In the rows, 128 means zero.
Each path below is one point turned by a fixed rotation once a step. After each direction that follows a path, write how fast that rotation turns it, in degrees each step (0 if it stays still).
Each turn is a multiple of 5 degrees from 10 to 175, or 0.
Each row of a path follows its step; steps can be skipped.

step 0: [128 141 123 124 131 117 126 127 126 121 131 116 132 133 123 126 132 133
 134 127 132 140 124 130 139 127 118 131 125 125 130 117 130 127 132 133
 131 134 124 126 126 124 132 132 136 137 126 129 122 119]
step 1: [122 125 121 129 124 134 121 124 132 121 129 128 123 136 135 132 134 119
 132 125 126 126 137 125 131 111 131 118 120 129 120 122 134 135 115 123
 127 128 123 131 127 126 121 126 125 127 128 133 128 126]
step 3: [125 128 128 129 127 121 136 133 138 127 121 129 129 125 137 138 128 123
 135 135 127 118 128 125 135 131 128 125 128 134 123 141 125 127 124 139
 123 123 124 117 123 129 117 133 130 129 123 127 126 119]
step 4: [121 121 133 118 127 141 123 120 132 131 129 134 126 132 133 126 126 127
 128 127 120 140 134 127 122 135 135 124 136 132 134 135 128 131 140 136
 127 120 131 126 134 129 125 117 128 128 127 121 125 130]
step 5: [131 131 122 135 138 126 131 130 115 126 132 124 133 132 126 127 118 119
 130 126 132 127 124 132 136 135 126 132 131 133 128 135 117 115 124 133
 126 129 130 119 131 130 129 119 125 134 133 119 126 133]
step 6: [128 133 128 129 131 135 127 126 125 132 125 133 122 133 127 120 138 134
 134 125 130 127 126 140 119 121 141 135 135 132 131 135 122 134 124 119
 114 127 121 124 131 125 127 128 125 127 129 131 138 125]
step 7: [133 120 125 132 135 129 131 128 130 122 131 116 137 132 124 133 122 133
 123 122 132 127 124 125 123 134 128 132 135 117 137 126 119 136 128 118
 134 132 123 133 131 123 140 124 131 126 123 121 127 123]
step 8: [121 125 126 127 121 120 133 139 126 135 123 134 129 137 133 137 132 128
 125 129 134 132 117 128 125 114 117 132 121 129 126 127 118 129 124 122
 132 126 126 122 132 126 130 129 128 126 126 141 133 131]
step 9: [126 125 136 119 123 123 130 127 129 124 118 128 132 129 128 125 137 141
 126 121 120 133 130 121 133 135 128 125 130 127 139 110 133 131 127 133
 130 137 122 129 125 128 130 120 120 125 128 132 131 130]
step 10: [138 133 116 131 126 126 123 133 123 129 129 124 125 135 128 137 123 127
 132 130 124 133 122 117 133 135 121 129 123 132 120 119 134 132 123 127
 127 130 127 124 128 133 117 129 136 134 128 133 117 123]
[129 130 127 128 127 128 129 124 129 126 128 127 127 127 128 128 127 126
 127 129 127 128 128 126 128 129 131 126 126 127 127 127 129 129 127 131
 129 125 129 124 129 127 125 130 129 127 126 128 128 130]  40

step 0: [127 130 133 139 127 120 137 132 128 129 122 132 132 124 127 130 119 120
 128 137 134 132 131 134 126 132 122 117 127 134 134 126 137 122 125 134
 134 127 130 121 134 137 119 123 124 125 126 130 129 134]
step 1: [126 123 126 130 131 118 134 143 136 124 124 128 122 128 120 137 128 139
 124 126 133 125 132 127 127 131 119 134 131 132 124 130 131 131 135 130
 122 138 133 130 133 122 119 125 126 125 120 129 135 130]
step 2: [125 128 130 129 138 132 127 129 121 121 125 128 124 129 128 133 137 124
 125 127 133 126 116 114 129 128 132 136 128 132 125 128 130 127 137 137
 127 133 119 132 128 117 133 119 140 127 128 128 122 130]
step 3: [126 123 120 129 134 124 127 134 114 126 127 127 127 134 133 127 118 119
 136 134 119 120 128 122 136 131 135 123 134 135 132 128 120 121 125 128
 137 119 125 132 123 128 131 123 134 133 130 126 130 130]
step 4: [130 138 126 122 123 122 124 126 117 130 132 129 138 131 125 127 124 135
 130 126 128 119 137 126 125 126 120 119 141 134 129 132 116 132 131 127
 121 122 132 128 125 125 125 127 123 128 124 130 132 117]
step 6: [128 119 131 128 122 115 126 126 132 121 124 132 129 135 130 132 127 119
 124 141 129 132 123 127 126 122 133 126 130 117 129 119 139 127 127 127
 134 123 123 124 128 136 117 124 126 126 125 129 132 134]
step 7: [118 117 127 131 135 121 118 136 130 120 129 119 125 123 117 123 128 132
 125 131 134 125 122 131 132 128 125 123 130 118 137 131 125 131 129 127
 122 132 134 126 125 123 119 128 126 121 124 124 132 124]
step 8: [118 125 133 133 137 135 138 133 118 122 138 128 135 117 130 130 137 131
 128 122 133 129 116 124 133 134 129 132 130 134 124 130 123 135 130 131
 126 130 128 127 125 130 126 126 127 122 137 125 119 127]
step 9: [132 122 124 130 133 127 145 136 120 134 126 131 135 128 128 125 124 121
 137 132 122 128 126 128 130 129 127 129 129 134 118 126 130 120 124 139
 123 115 124 124 123 133 129 127 129 127 124 131 130 135]
step 10: [132 135 126 124 124 115 131 133 127 134 124 135 126 134 120 128 127 126
 128 135 126 118 135 131 131 125 118 130 131 135 132 136 135 128 133 131
 121 126 134 128 125 125 135 123 127 120 119 118 126 119]
[131 129 131 128 127 126 127 127 127 132 130 128 127 129 128 128 128 126
 129 126 127 126 130 128 130 128 128 129 129 127 128 127 128 130 128 126
 130 127 128 126 126 129 129 128 131 130 126 129 129 124]  55
[128 129 124 128 128 124 128 130 127 129 129 126 127 131 127 128 128 130
 129 128 129 129 129 129 126 126 127 129 126 125 127 128 128 129 126 130
 126 125 130 129 128 126 126 129 128 128 129 130 130 127]  125
[128 130 130 129 126 126 126 128 130 129 127 126 127 126 128 129 129 125
 128 127 128 129 131 130 127 126 129 129 132 129 128 127 131 126 127 129
 129 129 129 129 128 127 127 128 124 128 129 127 128 129]  65

step 0: [127 130 125 122 129 131 117 121 136 125 118 124 124 125 124 129 130 119
 129 136 127 137 113 119 130 132 129 129 126 126 126 131 132 136 134 135
 118 130 130 127 120 117 124 127 124 119 128 126 123 131]
step 1: [128 141 131 133 126 128 135 122 123 134 121 126 123 127 109 131 135 125
 121 129 139 129 121 128 130 122 115 127 127 126 127 128 125 137 132 129
 128 125 123 131 125 129 128 132 127 136 130 125 123 120]
step 2: [126 137 117 126 118 133 131 133 137 129 120 133 123 121 136 129 129 129
 127 140 129 134 126 136 135 131 127 129 123 131 125 126 132 130 129 130
 125 129 124 131 130 128 135 128 136 136 140 124 136 117]
step 3: [137 126 127 122 128 129 126 131 130 130 127 135 127 129 128 125 125 121
 136 128 132 134 125 116 127 128 118 133 125 132 124 122 133 131 131 141
 119 131 123 139 138 118 125 126 123 135 132 119 121 131]
step 4: [127 134 115 141 126 124 129 126 129 127 129 120 119 134 126 125 136 120
 128 131 129 134 126 134 128 125 125 124 131 129 127 124 116 134 133 124
 120 120 128 134 137 126 127 118 121 130 127 125 119 125]
step 6: [119 127 128 117 130 124 126 129 128 135 120 123 123 122 119 134 130 117
 129 131 126 140 119 124 137 127 125 126 135 133 120 121 128 130 124 138
 130 128 120 137 126 121 122 127 121 126 128 129 132 128]
step 7: [128 132 128 127 128 134 134 130 132 126 117 129 121 133 122 126 133 124
 130 138 141 133 122 135 131 123 115 121 133 123 128 124 128 128 137 132
 126 116 138 134 128 134 132 127 134 135 129 132 126 128]
step 8: [129 127 110 125 124 124 133 123 129 136 124 125 127 126 136 128 130 134
 129 137 133 132 119 130 123 129 122 134 125 130 122 135 139 132 125 132
 125 123 123 131 131 121 137 134 131 127 138 127 123 128]
step 9: [131 135 125 123 131 123 123 130 136 129 128 129 131 127 124 124 133 115
 124 130 137 140 135 129 130 127 127 129 132 135 117 126 129 130 134 133
 123 135 128 129 126 115 122 129 128 128 131 116 114 126]
step 10: [128 135 118 131 121 131 129 126 138 127 120 131 115 130 119 129 134 127
 127 131 134 122 125 122 133 127 122 116 135 124 131 123 122 138 127 117
 118 128 125 127 136 123 126 132 126 130 133 125 126 131]
[127 129 127 127 127 127 126 127 129 127 130 127 128 129 128 127 129 128
 128 127 127 126 129 126 129 127 127 125 128 131 127 129 127 130 127 126
 124 130 130 131 130 128 127 128 128 123 127 127 128 128]  65
[128 129 126 131 126 129 129 127 129 125 128 129 124 129 124 129 128 129
 128 125 130 127 130 127 128 128 128 129 129 128 129 125 129 127 129 128
 128 125 129 130 125 128 127 127 127 128 126 131 126 128]  120
[127 127 129 128 130 126 129 127 127 132 128 128 130 129 128 125 128 126
 128 129 129 128 129 123 129 127 130 130 126 128 127 127 128 127 126 129
 127 128 128 129 125 127 126 127 126 128 130 130 126 126]  130

step 0: [123 139 129 131 120 132 130 131 123 122 131 134 134 132 131 128 120 119
 127 136 128 138 123 126 118 127 120 129 129 131 129 131 136 126 130 132
 126 123 125 135 119 132 129 142 128 127 133 125 125 130]
step 1: [122 128 122 132 126 128 131 140 121 126 130 131 129 126 133 126 121 121
 127 126 125 141 125 126 132 126 125 125 122 133 123 133 130 128 123 121
 126 132 122 135 120 130 132 142 124 126 137 130 125 133]
step 2: [121 133 132 136 130 126 129 132 131 128 120 128 126 118 136 127 133 118
 129 124 127 136 123 134 135 129 131 126 117 130 118 133 126 129 121 127
 126 130 126 129 122 126 132 135 123 133 131 133 117 133]
step 4: [126 120 130 127 124 128 133 127 121 122 118 126 136 128 116 124 129 122
 132 136 131 120 131 137 121 132 121 130 118 127 123 121 130 125 123 126
 128 129 125 133 125 128 122 138 125 130 127 134 124 132]
step 5: [125 123 130 130 128 127 132 120 119 121 122 133 136 136 128 130 125 122
 133 128 134 122 124 131 122 125 124 128 117 131 129 128 135 130 126 128
 131 127 121 136 120 112 124 132 123 130 128 126 123 135]
step 6: [135 130 134 130 129 126 129 135 127 123 129 136 142 128 131 130 122 121
 131 121 131 125 120 123 126 124 124 126 117 136 130 136 141 126 126 130
 133 125 123 132 129 120 127 133 125 130 130 125 121 127]
step 7: [137 140 135 130 131 127 129 135 124 124 129 131 132 131 133 126 127 119
 125 124 124 131 123 136 126 127 123 126 118 134 126 129 133 128 127 128
 132 127 120 128 136 133 123 142 132 123 136 128 120 124]
step 8: [129 135 131 129 133 124 127 129 120 124 134 125 128 132 132 129 134 119
 130 131 125 136 139 138 128 124 126 125 121 137 123 126 133 131 124 128
 125 137 120 127 128 133 131 138 131 128 134 124 119 136]
step 9: [120 128 132 128 128 125 127 132 130 124 127 124 133 127 124 126 130 120
 130 133 120 128 137 128 123 128 127 126 115 135 121 129 130 133 129 127
 121 136 119 127 126 130 142 128 122 132 124 125 115 130]
step 10: [129 130 134 126 131 125 129 124 133 127 121 125 131 132 123 124 122 119
 132 132 117 126 129 132 123 130 116 125 116 131 123 130 122 129 128 125
 123 122 121 136 120 129 135 127 120 136 127 133 123 122]
[126 130 129 129 126 130 129 129 128 128 129 126 129 127 131 128 130 128
 127 128 129 129 130 127 128 127 125 126 129 131 130 130 126 128 129 126
 127 128 125 127 127 131 130 128 130 128 129 126 129 127]  45
[127 125 128 126 128 128 129 127 128 129 128 129 128 129 128 129 129 127
 130 127 129 126 129 128 123 129 125 130 130 126 128 128 127 128 126 129
 126 128 128 129 126 129 128 128 126 129 125 125 127 125]  65

step 0: [120 120 136 139 126 129 125 129 124 130 131 116 127 122 127 125 122 128
 127 126 127 123 135 134 138 133 123 132 128 123 117 128 124 134 131 122
 125 126 118 130 123 127 128 131 126 121 130 128 127 115]
step 1: [122 134 129 128 125 125 132 125 125 135 127 122 124 132 128 131 135 122
 138 134 134 130 130 125 131 128 122 134 122 120 127 124 134 129 133 126
 125 130 136 122 127 132 144 138 127 138 135 129 122 121]
step 2: [127 129 131 122 128 127 125 128 118 121 130 137 116 119 125 120 126 131
 131 122 126 128 133 128 133 135 127 128 127 134 132 118 131 129 131 126
 122 142 134 130 126 118 126 135 118 127 134 127 125 124]
step 3: [128 125 130 124 125 120 123 131 128 112 131 119 125 129 117 122 130 132
 124 139 140 123 133 134 124 133 127 123 123 133 129 126 136 135 127 129
 131 120 126 129 129 124 136 131 133 131 129 130 133 126]
step 4: [128 130 128 136 137 114 137 119 125 122 131 119 132 121 120 126 131 129
 126 127 124 132 124 122 125 123 131 129 120 131 119 124 135 124 126 125
 127 133 127 125 130 126 128 127 125 117 129 131 126 117]
step 5: [121 132 126 124 126 129 120 125 124 132 139 125 142 127 128 126 127 129
 129 130 129 127 126 124 135 136 127 134 126 125 129 123 127 124 123 132
 124 126 129 143 117 124 139 128 133 125 131 131 131 115]
step 6: [127 119 132 122 131 128 137 127 120 127 125 124 130 134 131 129 126 121
 133 130 129 123 121 139 135 126 121 131 133 131 126 118 129 131 124 118
 133 137 135 127 130 120 134 139 131 128 128 139 131 123]
step 7: [130 136 125 126 134 123 127 130 121 128 134 122 126 125 128 121 120 136
 133 128 133 132 130 133 132 132 122 133 135 131 127 131 140 137 133 119
 121 127 131 121 120 130 121 133 132 130 131 119 133 120]
step 8: [121 129 127 137 136 133 130 136 123 125 133 125 123 122 125 123 129 127
 130 136 134 123 137 132 121 130 121 126 122 120 119 128 128 132 136 129
 136 132 122 127 125 123 136 127 120 126 134 135 128 118]
step 9: [125 128 128 132 118 115 125 127 123 131 131 118 119 127 126 123 136 123
 138 119 131 132 130 117 136 129 127 127 123 128 132 125 135 129 125 128
 131 130 136 126 132 124 139 125 125 126 135 127 133 121]
[129 128 127 129 130 130 128 130 125 129 129 127 130 130 131 127 128 128
 129 127 127 129 127 130 128 126 128 130 129 128 128 130 128 129 130 128
 131 127 130 128 127 126 128 126 128 127 128 127 133 127]  40
[129 128 128 128 127 131 130 128 125 129 129 127 128 131 129 128 128 128
 130 127 129 128 128 130 129 128 127 129 130 127 128 129 129 128 127 126
 126 131 123 128 127 131 128 127 131 127 129 129 125 129]  55

step 0: [139 136 132 131 135 128 127 132 123 118 121 127 123 128 136 123 137 130
 123 122 140 132 139 133 127 124 138 126 116 124 119 133 122 136 129 127
 132 133 125 129 134 131 130 128 118 128 121 126 124 129]
step 1: [133 125 124 124 125 126 131 136 129 116 124 117 130 120 134 134 130 121
 132 118 125 131 125 134 124 132 122 133 124 131 130 132 136 127 119 121
 123 119 126 113 128 136 130 131 118 121 127 137 125 127]
step 2: [120 124 127 120 127 127 129 128 129 122 130 138 126 126 133 138 137 131
 121 129 125 128 118 125 134 133 129 138 128 127 132 128 124 135 127 111
 123 135 120 122 130 125 130 121 128 140 135 129 126 118]
step 3: [125 123 117 114 135 130 129 123 130 127 136 136 127 119 122 131 131 142
 134 131 126 123 138 129 126 134 128 126 127 121 140 133 126 124 130 131
 133 129 122 128 136 128 130 139 127 133 122 132 138 132]
step 4: [125 131 124 129 124 133 120 135 127 128 124 142 125 132 127 119 129 130
 128 131 126 110 128 141 133 134 117 129 124 134 122 121 132 128 133 129
 121 122 130 131 132 127 125 139 128 132 118 126 123 131]
step 5: [130 133 127 132 132 132 123 118 141 127 126 135 127 125 125 131 135 130
 126 125 124 130 129 129 135 129 139 112 121 129 119 124 138 121 114 131
 124 127 129 124 124 126 129 133 129 125 133 118 119 127]
step 6: [134 126 131 129 121 129 145 129 141 125 124 124 128 137 126 132 135 122
 124 129 129 131 134 135 129 135 127 125 131 119 133 121 138 137 130 124
 139 125 123 137 123 133 127 135 127 122 131 125 125 120]
step 8: [122 121 126 119 128 136 129 127 134 134 133 117 121 133 128 127 128 127
 135 134 129 128 125 138 130 127 136 127 127 139 136 135 122 136 125 122
 124 128 121 127 131 131 127 120 129 127 125 123 124 147]
step 9: [126 131 131 123 137 118 122 128 126 124 125 126 138 129 130 121 127 140
 130 134 127 128 119 136 124 117 126 124 127 130 130 124 134 142 130 124
 135 119 129 125 127 127 136 133 137 138 135 128 126 136]
step 10: [122 127 131 128 137 122 133 136 134 126 138 122 129 131 121 135 122 124
 129 122 131 118 113 123 137 131 123 121 127 125 126 132 133 119 133 127
 125 128 135 123 124 123 130 140 139 127 128 120 135 132]
[130 128 129 128 129 127 129 129 124 130 129 127 129 129 125 128 129 127
 125 125 128 123 126 129 129 128 128 128 127 128 128 127 128 126 130 129
 129 128 128 128 128 129 129 129 124 126 128 131 128 130]  115
